Named turns come first, each shown by rows before and after it. Which turns, in which order, take the first row of each pair that follows to the second? Write the first one first, as in the answered first pair.
turn S:
[  0 -17   0 -17 -17   6  -6  16 -12 -13  25  18  11   6  12  -6 -31   2
  24  -2  13 -16   8   0   3 -22 -12  21  -8   8   9   4 -24] -> [ 12 -14  -2  23  -1  -7 -31  20   6  -6  11  -3  17   9  13   1   0  -1
  13  11  24   6 -13  -7  11 -18   3  11  25  14  29  16  -7]
[ 16  27   3  -2 -13  -9  -2 -23  13   6   1   4  -3 -16   8 -26 -13   3
   1  -8 -15  -9  -7   3   6  -2  -3   8  -3  -9  -6  15   3] -> [ -1   6   0  -1 -20  -9 -17 -22   9  -1   9 -13   1   4  -1 -28  -5 -14
   0   5  -2   0  -2   2   2  -7 -14  14 -10  -1 -23  16   0]
[ 12  -5  -2  20  12  -2 -11  11   5   7 -17 -14   8  16 -12   3  21 -10
 -11   4   8  28  -8 -15  10   3  11  -4  17 -10  10   2  16] -> [ 14  12   6 -24   2  11  28   6 -11   7  -8  22  -2  -4  -5  -3 -17   5
  -2 -23 -12  -5   9  -8   4   4   4  -1 -10 -19   3  -9   0]
turn F:
[  2  -7   1 -16   0  12  13   7  -4  -5   7   3   3   5  -3  -4  -4 -12
   4  -2   1  -1  15   0  -7   8 -14   1 -12  13   2   0  -3] -> [  4  -6   0  -7   3  11  13  13   5  -5   1   7   7   7  -5  -4  -3 -11
   4   0   1   0  14  -2  -6   9 -12  -1  -9  15  14   2  -1]
[  5  -8 -17 -24 -17  18 -17 -20 -12  16 -11   2  20 -23   4  18 -12  12
  -3 -11  -5  -5  14 -17  -8 -11 -18  38 -18 -23 -37 -12  -1] -> [ -8 -25 -17 -21 -19  21 -18  -7  -7  10 -12   4  27  -8  -8   9 -16  -2
   2  -2  -1   4  18 -21 -16 -14 -27  39 -26 -13 -28 -12   0]
[  5  12  16  -5   1   6  12   3   5  -3   3  31 -14  -5   0  -1 -16  16
   3  -8 -14 -30   5   3  -1   1  -2 -10 -29  23  11  -5  -9] -> [  4  12  16  -7   0   6  12   3   4  -3   3  31 -14  -2  -1   0 -16  16
   3  -5 -13 -28   6   2   1   0  -4 -11 -29  21   9  -8 -10]
turn Y:
[  0   9   3 -31 -11   4   9 -16 -21   1   9  -4 -13  -9   5   4   0   5
   1  -9  -4 -15   3  12   4  -8  -6   8 -14 -13 -31   1 -15] -> [  3  19   3  -7  -2  -5   6 -22  -7   1   9 -10  -7 -17  16   9   5  16
  -2  -8 -10 -26 -10  15   5  -9  -2  -1  -2   4 -22   0 -14]
[ -5 -10 -10 -28 -10   3  16  28 -20 -10   2   8  -3  13 -13  -6 -11 -13
   5   1   5  10  17  -8   0  10 -11   2 -13  -9 -18  -3   7] -> [-22  -2 -15  -7  -2  -8  11   7  -8 -16  19  -9   5  10   3   1  -8  -4
   7   6  -2 -18   7   7  -6   1 -21  -6 -11  28 -30  -6  -6]
[  8  -5  -2  -4  -4  -2  -5   8   4   2  -5   2  -6 -10   0  -2   8   2
  -1  -3   0  13  -9  -1   0   6   4   2   6  -7  18   5   8] -> [  0 -13  -3 -17 -10   3  -7   6  -4  -2   2   0  -6  -1  -5  -4   0  -4
   1  -3   4  13   0   0  -5   2  -2   6  -4 -10   4   3   4]
Pairs:
(two turns a pair)
[-11 -12  -2 -48 -16  -1   1   1 -17   3  15   2 -12   3  -4   2  -6 -13
  -2  -7   9   6  18   9  -1   0  -2  12 -19 -18 -25  -4 -10] -> [ -8   7  -7  12   9 -26 -13 -17  12   4  15 -25   1 -10  18  19  18   6
  -9   6   0 -11 -13  16   3  -4   7 -10  17  21 -11   3  -7]
Y then S
[ -6   9  -3   3  33 -29  19   8   4  -1  16   3   4  -8   3  18  -5  -8
  -4  -8 -10 -25  -2 -19   8  14 -16  -5  17  -1   3   0  18] -> [  4  10  -3 -14  27 -22  22  11  -8   1  12   6  -3 -12  -1  17  -8 -11
  -6 -16  -7 -16   4 -23  12  15 -12   0  15 -20  -1   1  21]
Y then F
[ 22  -9   9  20   7   9  11  37  11   3 -41  21   3  10 -28  -6   6  -9
  -5   5   9  39  11 -25  10  11  14  -6  18 -24  58   6  28] -> [ -2 -22   8 -51 -20  19  25  10 -31  -3  -2  22 -12  14 -22 -12 -24 -16
   6  -6   8  19  43  -8  -2  -1 -11  21 -34 -34 -11 -10  -1]
F then S
[-13   9   0 -12  -2   3   6 -26  -9  -5  16  -1   1  -5   6   1 -15  13
   2  -9 -10 -19  -6  18  -4  -1 -11  -3 -11  12 -22  -5 -16] -> [-23  -6  -2  -8  -2   1  -4 -21  -7  -9  14 -11   2   7  -1  -2  -8   2
   3   3   0 -11  -5  14  -6  -3 -17   0 -12  16 -27  -3 -13]
Y then S
[ 24   2  -2  61  11   2   2 -36  34  -4  -3 -25  19   2   9  30  10  13
  -9   5 -19 -30 -10  20  -7 -14 -10 -16  28  18  22   3 -10] -> [  5  -5  -3   9 -13  12  14 -52   2  -9  23 -21   9   7  10  23 -14  10
   1  -6 -21 -48  12  30 -17 -23 -29   2 -14  10 -29  -9 -33]
F then S
[ 30  29   4 -14   8  -1  16  -6 -17  16 -13   7 -10 -28   8   1   4  17
   0  -9  -7  -4  -4   6   4  -3  10   1  14 -32   2   8  -3] -> [-12   2  -5   4   5 -13  -9 -26 -11  -1  15 -28   3  -1  10   4  15   0
   3  18   3 -12  -7  17 -10 -19 -16   3   2  16 -32   5 -14]
S then Y
[ 19  -3   4  -9  -3  19  13  30   3   5 -18  29  -6   1 -20 -13 -12  -8
   1  -6   3  19  15  -7   9   4   3  -1   2 -22  23   3  12] -> [ 14  -5  -4  34  11   3 -16  19  19   3 -17  -5   3   6 -11  -3  18  -9
  -5  15  11  25  -7  -3  13   2   5  -8  25   0  20  13  17]
Y then S
[  0   1  18 -10  -8   1  15 -24 -13  -9  10  -3 -18   7  14   3  13  -7
  -4  -1  10  -5  20  30 -14 -23 -25  36  -1  -8 -41  -2 -18] -> [ -3   6  18  16   3  -7  11 -31   0 -10  12 -13  -9   2  22   8  19   0
  -3   5   7 -16   9  33 -15 -25 -26  27  11  12 -33   0 -19]
Y then F
[ 11  12   1  -2   4  -8   3 -20 -15   4 -12  -2   6 -16  14  20   1  30
 -10 -12  -6  -6 -14   1  14  -1   2   0  10 -12   3   7   8] -> [ -2  -1   1 -30  -7   0   6 -19 -30  -1  -2   1   4  -4   4  15 -11  17
  -5 -11   1  -1   2   0   9  -5  -9  10 -10 -19 -18  -1   3]
Y then Y
[ 11  10  14 -57  -9  18  28  -1 -11   0  -6  29  -3  -2  -6  17 -17 -30
  10 -27   9  12  15   6  18   9  21  14  -7 -33   8   6 -12] -> [ -7  -3   3  19  11 -15 -22 -19  18  -6  -1 -32  13  12   7  34  31 -37
   2  11  26  22 -17  12  19   1  19   2  31  16   1  20  -4]
Y then S
[ 10  39  23  25  36  25   7 -42  17   3  -7  19  39 -21   4 -25   6  17
 -11  16 -21 -12  -5   0 -31  19  39 -23  18  10   5  -8 -26] -> [ -8  27  19  32  34  21   0 -47  21  -7   3   5  43 -10   1 -28   9   7
  -7  26 -16 -14  -5   2 -39  14  28 -23   9  30  -4  -8 -29]
S then Y
[ -8 -14  -7 -10  -5  25   3  31  26  14 -19  28 -13   6 -30  -4 -15   1
  -7 -10  -3  -1  16  -8 -14  21  16  -2  -6  -1  35   1   5] -> [ 15   9  -5 -17  -2  19   8  16  15  23 -17  24 -26 -17 -13   7  -9  19
 -15 -25 -10 -11   8  -2  -7  22  31  -2   6 -17  23   4   4]
F then F
[-10 -11   9 -22  -1   7  23  22   2 -13 -11  21  17   2   4   0  -5  -8
   4 -20  -5 -17  -2 -10  -2  20   5  11 -21 -16  24  -5  15] -> [-23 -14   8 -11   1   4  19  19   8 -18  -1  17  23   5   6  -1  -7  -8
   6 -15  -5 -27  -3  -5  -7  17  -2   8 -25   4  22  -7  10]
Y then F
[-14  -7   6 -15 -40   7  16 -17 -14  -8  10   8 -15  18 -19 -15  -3 -15
  -6   2   4  -4   3  11  -2  23  -3  28 -23   6  -1 -11 -25] -> [  6  21  11  34 -18 -10  14 -19  12   0  -5   2  -8  -5  -2  -2  15   8
 -13   0  -7 -15 -23  13   5  29  17  10  14  22  35  -3 -16]
Y then Y
[ 17   7   3   7  21  13   3  26   8  13 -17  -5  10  14   9  -4  -6 -10
   2  15  -2  -9  17  14  -3   7  -9  -8  15  27  15  11  11] -> [ 12   8   5  -8  16  15  13  23   3  10  -9   4   9  12  10  -4 -20  -7
   7  10  -8 -20  24  17  -6   7 -15  -7   3  29  11   7   4]
S then Y
[-15 -14  -8   8 -17   2  10  -1   1 -16  -1  10   2  16 -16   5   2 -12
   3   5 -10 -14  22  -3  -8   4  -8   9   5  -2  -8 -10  11] -> [ -2 -10  -8  11 -15   3   9   6   2 -12 -11  16  -3  11 -19   5   7 -10
  -3   4 -11  -3  18 -11  -3  10   3   8  16 -17   2  -9  20]
S then Y
[ 14   5  -6 -30  14  -3 -20   9   2  17   8 -13  -5  10 -22 -19   7 -10
   4  24  12  11  -4   6  -7  -1  14 -13  -3 -10   4  13  -3] -> [ 24  24  -3 -21  23  -8 -11   2  10  20   7  -7  -5  -7  -9 -15   5   7
   2  13  -1  -8 -16  10  -5   1  20 -21   4  -6  13  13  -5]
Y then S
[ 15   9   6  13  11   2   0   8   5   3 -15   6   2  -5  -1   1   7   4
   6  -2  -2   8 -18  -7  -1   8  14  -9  18   3  26   8  17] -> [ 20   8   4 -25  -4  10   2   4 -19   4  -6   9 -10  -5  -2  -1   0   0
   4 -13   3  13  -4  -7   1   8  13   6   0 -24  -3   4  11]
F then Y
[ -3 -19   2   4   4  -3  -3  14  10   1 -12   3  -2  -2  -7 -14   1 -14
  -4   0  12  15   4 -14   1   3   4   1   7 -14   3   1  11] -> [  6  -6   5 -10   5  -1  13  12   5   6 -12  17  -8 -18   0 -13 -11  -2
  -4 -14   3  -1   4 -12   2   5  10   0   3 -21   3  -2   5]
S then F
[ 24  22   7 -33 -19  11  14   1 -18  34  13  15 -22 -37  11  13 -19 -10
 -12 -31 -15 -20  27  -1 -15 -10   3  10 -22  -8  -3 -11  -3] -> [ 21  34   6  -8  -9   0  10 -12  -3  31  18   6 -13 -46  24  23 -10   2
 -12 -28 -23 -37  14   6 -15 -12   5  -1  -9  15   0 -11  -7]
Y then Y
[ 13   1   0 -16  -5   7  10   1 -15   2  -7   5 -10  -6  -8 -10 -12  -1
  -4  -7   0   7  10  -4  -2  -4  -3  14  -1 -21   3  -2  -9] -> [-12 -10  -3  -7  -6   6   6  -3  -5  -6   3   1  -1   7  -9 -12 -14  -6
   1   3  -1  -3  13   3 -11  -9 -20  11 -11   7  -2  -8 -15]
Y then F
[ 22  25   2  14  15  -6  -8 -17  -5   7   0   3  -4 -34  24  13   6  23
  -4  -6  -4 -20 -20  10   9  -4  19  -3  21   2  -4   2  -3] -> [ 16  -2   0 -39  -8  14  -3  -3 -34   5   3  15 -14 -11   1  -4 -11  -2
   1  -8  10   5  10   1   5   0   7  17 -10 -30 -26  -3  -1]
Y then Y
[-10 -28 -12  -9  -9   6 -15   8  -7  -3   2 -16  -6  28 -17  -9  17 -22
  -9  21  29  35   7   6   5  -5 -11  11  -3   5 -21  12   1] -> [ 33  28  -4 -21   2   3  18  -8 -13  18  -5  11 -20 -23  13   2   4  25
 -15 -16   2   0  -7  14  17   2  17   1  12 -22  -9  10  -4]
S then F
[-25 -14 -15   8 -26  11   5   9   3  -2  22 -10   5  15 -16   0  -4 -34
  -7  23  -4  27   9  19 -29  17 -24 -12 -21  15 -16   0   3] -> [  6  21  -4  23  -9  12  34  20  20  10   0  24   7 -17  -7   3 -15  -7
  -9  -1 -25  10  -2  14 -20  25  -3 -29   0   6  34   0   9]
F then S
[ -8   3  -5  -8 -16 -14 -11   5 -13   0 -16  -1   1  -3   7  -4  19 -27
   3   1  20  30  -1  -9  10   8   2  19  -8 -13  -5  15  12] -> [-20  10  -8  13  -9 -27 -14 -12  -1  -6   0 -14  10  -9  24   3  23 -20
   5   6  13   7 -13   4   6   1  -4  10  -5  20 -13  15   1]
Y then Y
[-55 -53 -18  -1  -5   9 -15  -2  -9 -20  26 -31  15  23 -24  -2  21 -38
  -2  29  14  19  12  -6 -23 -13 -35  12 -27  35 -28  13   4] -> [ 31  -4  -2 -29   5  29  26  34 -15   8 -31  37 -10 -27 -28  -4   9  -7
 -16 -21  -5  38  11 -30   9  15  18   7   5 -52  39  20  34]
S then Y
[  0  26  -7  -2   8 -13   1 -28  -7   0  10  -2  -8 -22  25  15   3  18
  -8 -13  -2 -30  -9   7   2  -6   6   0   6   3 -18 -10  -9] -> [-15  -7 -10 -33  -9   1  -7 -17 -24  -7  14  -6 -10   6   1   0   0  -9
  -6  -4  16  -4   7   1  -1  -5 -10  14 -18  -8 -36 -10  -6]
Y then S
[-28 -28 -14  27  19   9  -3 -15   9  -6  -7 -12  35  21 -11  11  10  -5
 -22  25  14  13  18  -7  -4 -11 -29  13   8  -4  23   5   6] -> [  1   4 -11  35  29   0   1 -27   8   8 -16 -11  29  -8   9  20  17  16
 -30  12   6   2   1  -6   7  -7  -8   7  30 -20  30   9  11]
F then F
[ 19  43   5 -22   2   0  20  -5 -11  22  -1   3  -9 -48  13  12  -9  38
 -11   0  -6 -15 -23   8  -4  -9   9   2  19 -22  19  11  -7] -> [-17  -4 -10 -15 -11  -5 -27 -14 -20  10  15 -50  -2  -4  -2   9  17   0
 -12  36  29  19 -17   8  -9 -17 -13  16  10  -7 -26  16  -9]
F then S
[ 17   8   3  -4   2  -3   1  -6  -3  11   0  -9 -12 -11   4   8   2  11
  -2  -6   0   1  -4   0   3  10   4  -1   3 -16  -7  -1  -3] -> [ 11  -2  -1  -8  -2  -1  -7  -5  -8   8   2 -20  -9  -2  -4   4   8   1
  -1   2   9  12   0   0   5   9  -3   5  -1 -16 -16   0  -4]
Y then S
[ -2 -25  -5 -28 -12  16 -11  17  -6   1  -2  -1  -7  14 -24  -5   2 -23
  -6   8   4  25  12  -9   7   1 -11  16 -12 -29 -15   0   6] -> [ 32   8  -3 -17   1   7  -6   7  -4  13 -12  -2 -14 -18  -4   8   9   1
 -16  -6  -7  13  -6  -6  21   5  15   7  15 -42  -3   7  12]
S then F
[ 19  23   8  16   4  -3 -13  -1  12  14  -5  -9   2 -10  10   5  22  19
   2   3   1  19 -23  -4  10   0   9  -9  22  -8   3   9   9] -> [ 22  17   7 -14  -7   2 -14  -5 -10  17   2  -7  -9 -11   6   3  15  13
   3  -4   7  27 -11  -2  11   0   7   4   7 -28 -20   6   6]
F then Y
[  7  -9  -4  16   7  -8 -17  21  25  -1 -21  10   0 -11 -14   9  23   7
  -7   4   3   2  -3  -7  -6   0  -1  -6   5   1  26  -4   8] -> [-17 -27  -5 -11  -9  -3 -15  13   8 -10  -2   6   0   4 -20   3  10  -7
  -1   9   9  -2  14  -3 -17  -7 -21   7 -24   7  -9 -10  -7]
Y then Y
[  7   6  19   4  -8  13  -7   5   5  15  -8  -1   7  39  14 -17  14 -21
  20  -6  13  10  11 -11 -31   7   0  14 -11 -10  -8   1   8] -> [ 18  16  21  15  -1  12  -4   5  10  19 -17   1   7  33  17 -15  20 -13
  17 -11   8   8   5 -12 -27   9   9   9   1 -13   7   3  13]
F then F
